In the data rows, the value 128 means zero.
Each row below has a hidden score, from 0 to 20, with 10 about the middle. What is it? The score is a weighted sum of the row's numbers plus the product of two more (or one squared), each taken from its middle value.
[105  91  89  88 117 113  99 100 106  94  91  92 109 115  89 103 102 106 116 114 107 117 116  90  93 114  97  94] 9
[155  87  88 131 149 181 180  74 125 179  78  76  74 141 180  85  95 171 174 183 166 182 180 178 183 172 181 117] 19
[120 153 137 171 169 143 162 117 135 143 143 100 121 171 172 144 157 152 144 151 141 147 167 167 136 149 140 145] 10
[128 106 111 109 137 122 123 116 134 125 112  98 119 116 108 128 113 118 123 121 140 111 102  96 130 135 100 112] 9
[122 167 141 128 145 169 160 154 165 140 137 143 159 162 145 142 150 143 124 140 161 165 143 129 148 167 144 129] 7
[157 163 156 160 161 159 162 165 162 162 156 148 175 165 159 169 151 154 163 157 154 162 157 168 141 166 157 159] 11
[148  98 124 151 133 103  89  90 151  98 122 172 112 133  81 150  99 104 155 151 101 128  88 115 120 147 107 167] 13
[82 78 86 76 91 99 87 83 81 79 76 78 82 84 82 85 82 94 84 80 91 89 81 84 76 89 82 80] 10
[ 86 152 104  82 132  85 110 113 151 176 124 111 102 107 119  93 173 122 111 116 115 104 126 164 107 141 166  85] 13
[ 99  91 110  96 116  91 116 107 102  87  99  86  94 126 105 112 101 108 109 103 104 106 100  89  95 122 114  92] 10
[132 125 141 121 134 147 119 154 143 128 137 146 147 160 150 141 151 152 140 156 151 129 140 135 146 134 129 110] 8
[145 161 120 163 178 123 117 156 168 155 170 170 176 158 164 168 150 153 153 169 105 165 164 154 167 157 152 141] 10
[125 134  74 176  87  74  76  94  78 115  80 172 165 177  85  77  74 120 183  73 179  92 179  74 175 171 173  81] 10
[124 152 152 125 154 151 152 152 147 144 161 135 158 164 143 139 116 144 154 159 130 138 139 143 137 125 148 156] 7
[101  74 182 121 172  76  74 127  73  76 115 168  76 182  75 157  76 178  78 119  81  77  78  80 145  80  78  87] 5
[111 178 171 175 107 179  84  81 114 170 164 175 156 156 131 130 180  73 151  81 174 166 176  82 161 142 171 180] 1
[117 122 118 119 141 138 117 141 105 146 120 130 141 122 114 116 140 128 131 126 119 122 129 110 138 125 106 124] 8
[183 180 162 177  80 133  74 183 160 171  82 178 106  97 179  87 174 178 181 180 180 170  83 176 179 132 123 182] 13
[120  96 106 110 114 104 109 124 118 107 115 106 109 137  97 123 102 112 104 118 120  96 113 114  94 121 118  94] 12
[153 148 149 143 165 165 157 165 155 155 173 134 138 161 147 162 147 157 168 169 161 164 144 152 153 156 134 153] 9
[175  73  76 180  73  79  85  82  94  73 167  79 107  73 183 175  78  74  75 182  77 179 152 174 176  73 182  75] 9
[177 179 177 179 181 182 181 178 170 178 182 179 182 180 175 181 176 181 181 175 173 176 178 173 176 178 180 179] 11
[131  83  90 113 138 176 166  75 104 169  84  80  75 130 175  93 105 168 140 179 147 178 173 166 183 153 174  98] 15
[160 151 150 155 171 163 169 153 163 166 177 158 175 173 152 165 158 163 167 166 170 155 173 149 155 146 157 166] 9
[138 128 136 101 133 119 143 139 127 142 130 132 113 143 124 149 141 128 129 127 144 135 128  99 121 117 156 146] 12
[171  89 172 178 156 167 142 122 128 159  96 167 136  83 175 134 162 166 141 178 133 176 166 135 175 180 162 166] 14
[ 98  76  80 100 127 182 181  73  87 181  74  74  73  97 180  80  87 167 164 183 158 183 183 181 183 167 182  86] 16
[154 160 121 139 100 162 151 142 151 156 111 132 154 148 129 168 153 126 161 161 153 149 149 145 144 132 162 148] 11
[122 129 125  98 115 145 126 142 150 139 147 120 123 136 130 138 118 127 130 108 151 111 145 125 104 127 129 127] 12
[156 123 120 116 159 147 128 129 144 157 146 135 138 125 140 144 136 143 132 152 131 153 118 138 115 107 145 123] 14
[115 131 108 107 152 141 146 134 153 122 141 119 145 134 117 127 117 114 119 129 137 112 112 139 126 125 120 124] 8
[149 128 145 113 134 142 124 147 131 134 117 124 134 152 135 144 139 118 144 110 119 134 137 117 116 128 150 155] 13
[181 182 180 168 182 178 176  98  94 182 154 127 171 182 178 105 179  85 180  86 181 175 182 109 180 179 170 127] 6
[134 146 135 163 131 147 165 130 167 174 168 163 161 169 167 180 162 136 173 160 138 149 164 149 152 137 169 165] 12
[175 175 157 172 179 150 170 174 175 163 172 157 178 173 144 162 168 177 180 107 166 145 171 147 173 176 169 177] 16
[ 87  94  95 145 130  98 122  94  93 105 105  78 111 129 139 110 132 103 108 120  97 105 109 109  85  91  94 126] 10
[ 83 102 134  85 125  84 124 115  96 127  99  86  93 111 153 114 144  91  87 132 124  88  81 122 101 136 113  82] 14
[127 142 143 150 153 165 154 153 145 161 158 160 147 175 154 149 157 150 157 153 142 165 142 167 155 160 165 162] 12
[107 151 152 150 137 131 149 123 129 135 151 145 135 142 141 130 118 161 137 124 126 148 135 127 144 144 143 136] 8
[ 77 141  96 129  81 124  75  76  76 106  77 143  80  87  82  92 167  73  84  75 115  89 129  77  86  82 139 149] 11
[143 141 153  96 124 126 126 126 132 120 155 117 150 150 111 135 109 147 135 134 149 126 136 152 123 129 153 130] 7
[100 104  93 115 104 128 113 122 100  94  93 138 101  94 103 121 102 104 100  99  98 107 118 105 115 119 117 109] 11
[114 165 149 144 154 156 156 179 156 169 182 137 157 119 166 113 132 143 162 123 110 180 181 101 112 160 128 179] 13
[ 96  82 115  85 107  87 117 108  84  95  92  92  94  92  95  97  90 129  89  85 100  86  94  86  84  87  86  85] 9
[ 83  89 104  92  97  87 106  96  91 124  89  79  86  95  96 109  91  96  92 102  95 117 103  98  94  96  85 105] 8
[140 100 100  96 118 127 136 112 136 115 117 102  96 126  92 104 116 114 106 100 113 119 123 105 125 120 112 119] 11
[166 164 176 172 174 101 172 105 117 158 161 112 170 100 171 177 162 121 106 112 150 175 119 170 156 176 111 108] 8
[ 76 170 161 171 169 176 141  90  76  87 162 113 181  89 114 155 164 179 109  85 174  80 155  73  89 149  81 176] 5
[106 133  97  96 111 107 104  96  93  86 106 106  92  91 107 106  97 120  89  94 116  95  93  97  87  96  95  79] 11
[169 165 158 153 163 163 163 174 163 167 175 154 160 170 155 173 145 167 169 163 167 167 170 151 157 149 159 152] 10
[140 130 147 142 158 149 137 112 153 152 142 134 119 151 145 143 141 149 137 138 124 138 132 151 148 145 146 146] 11
[150 143 167 119 161 147 158 168 162 162 166 150 164 170 160 169 163 169 163 149 165 166 154 153 158 165 165 159] 10
[162 162 164 135 165 165 169 162 168 158 168 149 161 159 152 174 160 165 149 164 163 162 164 153 153 163 155 167] 9
[167 166 168 158 167 149 155 167 156 151 158 148 167 163 131 179 153 166 166 142 157 166 163 154 165 165 163 142] 9
[81 96 93 86 93 89 84 87 90 86 86 85 81 85 83 99 87 93 94 87 97 92 94 88 91 87 92 90] 7
[129 131 134 113 126 123 116 136 128 119 153 130 109 103 138 140 132 139 133 123 152 113 106 121 124 146 133 133] 14
[102 105 102  98 122  97 105  95  98  98  96  99 131 124  93 114 115 105 134 101 111 110  98 111  96  93 126  95] 7
[144 132 139 152 149 140 130 134 153 132 147 139 147 147 137 151 124 171 160 154 145 155 162 150 132 159 155 150] 10
[ 80 162  88  73 132  81 102 155 147 180  96 130  87 137  97  84 178 141 113  89 114  87 124 173  79 130 169  80] 18
[147 150 162 152 156 169 177 169 159 158 152 162 152 160 157 152 141 158 168 159 165 154 169 159 154 155 156 161] 10
[166 170 169 173 165 175 173 164 166 171 165 157 172 178 149 166 169 176 173 164 155 173 172 173 168 175 160 159] 11
[133 108 127 111 141 138 139 125 148 138 132 125 112 146 132 151 113 111 145 149 130 148 136 130 120 132 131 151] 12
[ 85  73 180  79 166  75  73 107  73  74  80 127  76 181  74 128  75 151  76  94  76  76  75  78 111  78  76  78] 7
[147 145 134 127 145 158 157 142 143 150 160 146 145 138 150 163 149 147 148 133 156 128 140 149 164 138 121 145] 8
[136 117 114 133 106 133 109 146 108 112 130 101 113 133 110 115 104 112 116 128 128 128 112 123 117 113 107 134] 9
[173 171 159 165 178 178 167 166 170 172 178 161 173 180 169 178 160 172 169 163 157 168 169 162 167 169 164 169] 11
[ 95  90  83  79  88  96  87  87  88  94 101  91  80 121  87  96  91 104  90  96  90  95  90  92  88  94  86  83] 10
[132 134 111 140 124 134 125 136 115 139 128 117 126 137 117 128 126 137 128 134 145 143 116 111 129 112 130 139] 10
[118 127 121 107 122 125 125 128 104 115 104 132 139  99 125 128 136 125 120 131 121 130 101 126 137 123 123  99] 7
[112 172 177 149  98 158 179 168 180 102 115 114  79 156 173 106 180  74  88 172 178  84 178 182  74  78  77  76] 3
[126 122 140 135 147 144 137  98 123 162 113 107  97 103 157 132 124 156 142 155 141 147 150 141 169 135 145 114] 8
[135 141 124 142 109 126 122 132 141 141 103 119 117 118 135 153 115 128 124 115 143 125 115 125 143 107 137 122] 10
[110 126 133 112 119 124 110 115 132 111 100 104 123 107 105 154 125 145 106 128 134 135 135 139 123 122 137 129] 5
[115 114 129 117 107 114 137 119 141 117 102 117 144 119 115 129 109 142 116 113 123 133 128 121 125 128 121 145] 9
[134  84 149 126  95 102  96 149 168 122 153 154 141 117  76  87 106 170 105 122  81  91  81 119  85 154  88 127] 14
[164 158 162 139 145 155 168 160 159 145 156 162 132 163 131 155 163 171 152 143 151 161 150 144 138 143 163 144] 11
[183 182 170 181  93 167  74 183 178 176  78 181 126 149 181  91 180 182 183 182 180 177  80 180 181 163 156 182] 14
[ 99  85  87  88  97 120  95  97  86 102  98 109  88 120  87 118 108 110  94  91 107  99  84 102  95  95 102  99] 12
[107  96  98 100 101  96 106 101  92  96 109 109  87 102  86 111  90  95  94 108 113  92 120 108  99 104  96  91] 9
[161 151 165 153 155 154 150 163 149 156 159 152 173 153 154 159 154 145 161 147 160 153 156 160 150 139 153 153] 8
[105 104 122  81 124  93  85 121  95 107 114  93  97 122  90 100 121 117 114 100 121 126 111  92  88 100  93 104] 7
[ 94  88  96  97 104 112 107  95  99  81 114 105  96 100 106 100  99 109  93  93  92 100  93  95  90  98  89  98] 10
[173 174 165 156 171 175 174 160 174 171 166 170 172 177 161 176 167 163 170 162 170 169 155 164 171 164 163 174] 10
[152 145 109 115 155 128 133 118 129 125 149 124 127 149 125 122 113 155 135 126 129 133 138 139 128 147 114 143] 11
[139 156 137 147 137 143 132 159 136 134 111 132 143 148 122 135 134 135 130 136 128 152 148 106 133 135 140 134] 9
[142  77 182 155 179  98  77 167  76  89 153 173  89 182  77 178  92 180  93 165  93  86 122 140 167 105  87 142] 8
[ 84 107  78 127 118  87  88  87 130  80  83 116  86  82  99  94  82 123  79 119  79  88  99  83 108  81  84 110] 7
[100 113 119  94 123 121 114 106  89 108 123  93 106 100  98 124 107 111 108  94 109 109  94 109  97 117  99 112] 9
[154 164 146 145 156 161 151 154 160 153 169 156 163 161 150 164 154 156 163 135 143 148 138 165 160 168 141 133] 9
[142 143 141 134 154 157 134 145 142 140 133 159 145 135 146 157 146 120 162 132 154 137 130 138 131 141 142 119] 11
[130 144 163 119 145 135 133 128 134 145 146 138 157 159 153 136 130 143 134 133 147 151 152 146 121 124 154 150] 7
[178 179  85 165  79 162 168 160  74 109 150 174 104 166 160  92 167  82 166 131 139 180 117 178 179  85 122 119] 12
[119 118 108 106 136 119 119 130 106 118 122 117 111 141 104 133 119 139 107 122 137 101 122 136 106 103 119 111] 11
[158 133 107 144 159 107 152 138 125 121 129 113 160 138 126 109 152 136 147 100 108 114 113 101 150 142 133 164] 15
[163 149 150 151 144 141 167 161 155 167 170 139 151 160 151 143 149 164 129 155 160 158 138 150 147 149 163 115] 12
[106 105 179  97  96  78 174 175  83  80  89  91 168  99 124  99 171  86 162 175 164 139  77  76 108 174  81 130] 4
[137 161 148 146 158 156 141 158 159 154 166 167 162 143 147 164 160 138 160 154 117 160 150 158 161 158 165 167] 10
[129 128 117 108 136 154 139 135 121 117 126 114 128 147 128 113 119 144 144 128 106 141 126 123 107 129 132 149] 12
[141 159 151 149 149 141 146 150 136 143 121 135 119 156 120 151 126 139 160 144 133 125 161 144 143 133 143 120] 8
[ 85 137  78 137 162  77  82  86 161  83 169 173 167  90 171 163  80  89  85 161  77 122 120 107 159  90  89  80] 5
[182 183 138 167  84 183 181 181 181 177 105 183 183  99 173  74  73  81  74  74 182  73 134 181 182  73  73  74] 6
[132 134 129 138 127 130 131 137 149 139 135 110 152 155 141 145 127 131 135 125 144 118 123 145 134 153 119 122] 9
[ 74 166  92  75  74 159 183  76 183 178 176  75  73  83 121  74 181  77  73 158 183 102 131 182 171 100 177  98] 2
[165 132 111 155 175  83 125 123 156  83 138 100 180 103  91  83 125 175 182  75 100  83 162  87 162 172 105 172] 9
[107 154 178 175 180  75 173 140 166  78 116  81 180 117 172  96 173 115 134 148  98  80  74 156  83 181 131 137] 10
[166 160 155 163 168 165 171 155 167 170 152 164 163 154 158 167 155 162 176 156 162 163 158 155 163 152 153 154] 10
[ 84 111  97  83  94 102 100  85  98 104  90  90  96  94 101 102  95 101  99  93 102  95  98  97 102  90  88  89] 6
[170 175 152 166 173 176 172 170 154 163 178 165 177 169 160 179 164 171 163 168 172 168 165 170 154 170 169 170] 11
[179  77 118 178  85 136 156 139 162  85 181 157 164  78 182 181 107  83  93 181 108 180 174 180 178  76 181 104] 8
[108 107 130 127 128  94 106  94  87 118  91  91 101  96 128 130 106  92  98 107 108 124  89 126 128 120 122  88] 7
[113 110 117  98 121 127 111  98 137 104 102 115 118 140 111 143 103  97  99 105 112 100 114  97 104  94 141 120] 11
[171 119 139 148 166  79 148  93 179 179 176 166 130  83 180  76 173  92 110 150  85 178 172 132  82 121 180 157] 19
[121 130 152 123 115 145 134 132 132 146 135 118 171 119 146 132 128 129 129 148 118 103 134 148 113 108 145 107] 8
[104 109 100  99 108  94 101 117 112  95  98  89 114 127 106 115 106 116 114  98 100  98 104  93 103 106 102 101] 8
[158 176  75 180  87 170 101 180  76 165 150 175 163 179 104  89 101  80 177  81 177 176 157 156 173 174 167 102] 18
[118 162  84 161 173  83  79  86 175 115 177 174 180  87 174 163  81 100  88 171  78 156 148 152 175 123  88  91] 1
[ 81  85 176  81 113  89 182  91  78 168  87 128 146  95 182 131 178 156 168 178 175  87  73 161 139 181 178  88] 15
[146 114 143 152 157 157 147 148 150 119 152 145 131 147 136 129 125 160 159 153 140 147 137 145 125 144 132 117] 10
[151 116  98 103 140  82 113 104 126  85 106  87 147  90  84  85 114 122 165  78  91  85 119  89 114 140  83 140] 9
[139 110 123 122 154 109 114 120 112 130 154 140 130 133 121 132 119 151 126 125 129 118 141 121 100 127 116 129] 14
[ 88 147  80 141 168  78  78  80 149  84 159 170 165  78 163 124  78  88  81 158  76 115 116 115 151  86  91  76] 8
[ 83 143  85 134 128 132 103 178 157 160 180  98 146  79 164  83 112 115 151  90  89 182 182  83  81 119 128 177] 17
[109  97  91 106 110 118  95 124 118  92 116 110  99 130 109 120  94 107 103 128  96 112  98 119  90 105  98  89] 12
[ 83  81  89  80  92 100 100  85  83  85  82  88  81  85  90  98  96  90  91  87  93  93  86  87  83  87  87  87] 9
[128 124 155 136 127 124 118 137 121 104 108 118 120 139 121 142 121 130 130 153 138 132 125 117 126 106 130 158] 6
[121 126 131 143 149 110 127 147 143 147 130 112 158 144 104 116 143 146 150  95 110 115 125 103 146 153 124 151] 14
[180 162 166 169 182  80 179 125 181 182 183 180 176 101 182  78 182 149 152 173  94 181 180 171  98 175 182 175] 17
[ 80  82  81 130  87 117  96  79 160 103 115 134  82 104 116 178 147  94  93 100  88 103 139 110 101  79 176 162] 14
[ 84  89  75 108  89  76  77  83  77  99  76 131  98 105  80  78  76  93 174  74 163  83 143  76 103 121 114  81] 9
[169 153 160 149 155 171 161 167 165 158 163 165 172 176 162 161 161 146 153 168 156 171 159 163 149 154 168 164] 11
[ 94 100  91  83  89  91  99  94  88  89 111 107  84  94  97 101 102  96 102 109  93 106  95  89  98  90 101  86] 9
[141 149 156 128 160 164 155 166 145 143 145 153 158 152 133 134 116 150 150 156 163 145 146 160 151 139 132 137] 6
[159 100 180  86 106  80 167 178  85  84  86  90 179 110 162  96 176  88 167 177 171 140  79  76 122 180  91 116] 8
[154 135 145 136 150 160 156 148 156 112 155 153 139 150 115 141 129 133 133 151 136 142 137 147 135 158 150 149] 11
[104 175 175 179 176 172  76 181 139 165 164 146 113 171 169  88 144 107 171 111 175 177 179  81 172 165 152 180] 6
[107 147 126 116 120 117 123 121 114 106 128 100 104 127 133 126 105 119 117 102 120 120 109 147 132 118 118 136] 7
[135 109 128 102 138 116 144 119 122 137 121 126 105 141 130 147 114 137 136 113 114 129 105 118 118 102 107 128] 11
[141 139 126 125 125 113 134 130 109 129 148 137 137 134 141 150 154 115 151 139 118 152 128 115 130 102 131 131] 8
[117 109 115  95 102 110 120 147 102 130 131 108 115 121 114 125 109 134 119 118 132 113 130 104 129 115  96 116] 9
[125 140 125 118 150 156 138 140 140 129 161 120 134 150 113 146 146 145 164 127 131 146 124 127 124 143 150 131] 10
[ 94 154 180  79 172  84 104 144  79 123  73 106  85 181  98 132  87 127 133 176  82  83 100  85 139 124 149 163] 12
[126 116 132 137  89 150 121 152 163 110 140 156 144 109  80  96 112 169 125 139 105  97  92 134 107 152 122 113] 11
[168 173 170 159 175 173 168 171 169 173 165 168 173 180 170 176 163 174 176 170 169 170 169 172 172 171 175 173] 11
[115  76 167 170  83 119  78 177 183  83 176 176 163  98  73  76  89 183  86 135  74  75  74 108  75 181  76 169] 15
[150 130 145 104 157 126 124 131 127 108 135 142 153 117 139 148 143 169 148 103 155 132 121  95 172 143 137 131] 7
[113 122 115 129 143 132 141 145 119 127 113 122 115 157 122 145 129 121 136 143 122 141 115 113 141 155 121 117] 11
[131 120 110 114 126 116 115 132 115 137 143 111 140 135 117 136 123 122 157 155 126 137 149 119 157 144 138 135] 8
[119 120 109 109  96 132 110 108 128 126 109  99 114 130 115 122 117 117 137  98 134 123 106 123 135 100 127 108] 7
[151 150 125 126 142 132 145 151 119 145 129 143 122 145 126 138 145 142 149 157 130 134 142 138 117 131 120 144] 12
[121 102 101 103 140 122 121 104 130 101 141 119 126 111 116 117 118 126 113 104 132 109 105 118 124 104 104 132] 9
[110 112 113 102 129 138 115  98  97 124 119 121  95 109  94 133 115 109 102 111 136  98  88 129 109 104 106  94] 11
[ 88  94  91  85 102  91  94 103  85  88  89 100  94  97 106  94  86 113  98  88 104  93  87  86  91  91  89 100] 10
[160 157 156 133 124 134 145 133 134 151 149 141 106 162 109 141 126 147 123 152 140 175 153 153 157 143 126 139] 8
[149 158 135 133 150 152 159 143 165 154 156 144 165 145 153 148 139 165 139 145 156 150 162 156 144 142 162 140] 9
[111 132 155  91 133 112 119 103 124 132 134 123 110 115 125 139 130 153 126 122 134 134 104 137 127 109 133 133] 6
[ 91  94  92  90  94 100  95  95  91  96  95  84 107  86  92 112 103 101  95 109 104 100  91  91  96  92 119  96] 9
[155 174 160 157 157 164 173 157 166 160 157 161 169 169 130 175 151 167 167 154 158 169 167 148 159 156 158 161] 9
[180 182 181 161 183 179 172 115  91 183 146 126 167 181 178  98 181 113 178  92 180 174 181 115 181 177 167 143] 8
[120 113 107 111  98 137 104 121 104 141 113 101 129 132 105 152 134 132 112 106 146 122 132 124 102 132 106 150] 11
[103  99 112  91 108  99  99 107 130 121 121  93  90  89  91 121  94 111 117 115 127  98  93 113 105 121 102 107] 9
[148 155 121 148 142 136 136 144 132 114 130 129 124 151 142 156 113 159 156 121 109 139 134 133 121 111 151 146] 12
[124 168  74 178  75 142  88 177  74 126 124 171 137 173  87  85  98  76 172  76 177 158 106 136 141 160 125  81] 14
[106 137 132 132 130 155 129 131 102 135 137 133 136 145 128 139 128 132 119 123 143 122 128 146 117 103 116 114] 6
[ 93  93 154 124  77 180 150 127 152 174 143 180 145 116 150 181 167 172 176 125 167 157 165 134 119 124 178 178] 13
[124 130 135  99 121 136 117 134 124 125 136 121 100 131 122 122 135 133 114 134 117 126 108 128 110 101 135 148] 11
[173 138 159 171 176 166 122 128 170 124 151 178 155 166 124 171 137 100 154 169 152 156 114 157 150 161 164 176] 13
[177 174 174 175 180 178 178 179 178 173 180 172 179 179 174 180 171 178 182 176 176 178 176 179 179 173 177 175] 11
[172 161 171 159 170 168 176 169 176 172 172 165 161 178 167 178 156 174 175 167 168 169 153 174 142 165 166 160] 12
[ 80 124  96 131 123  93  98 176 117 141 179  83 120  77 161  80  89 102  97  85  81 183 182  77  82  91 115 176] 18
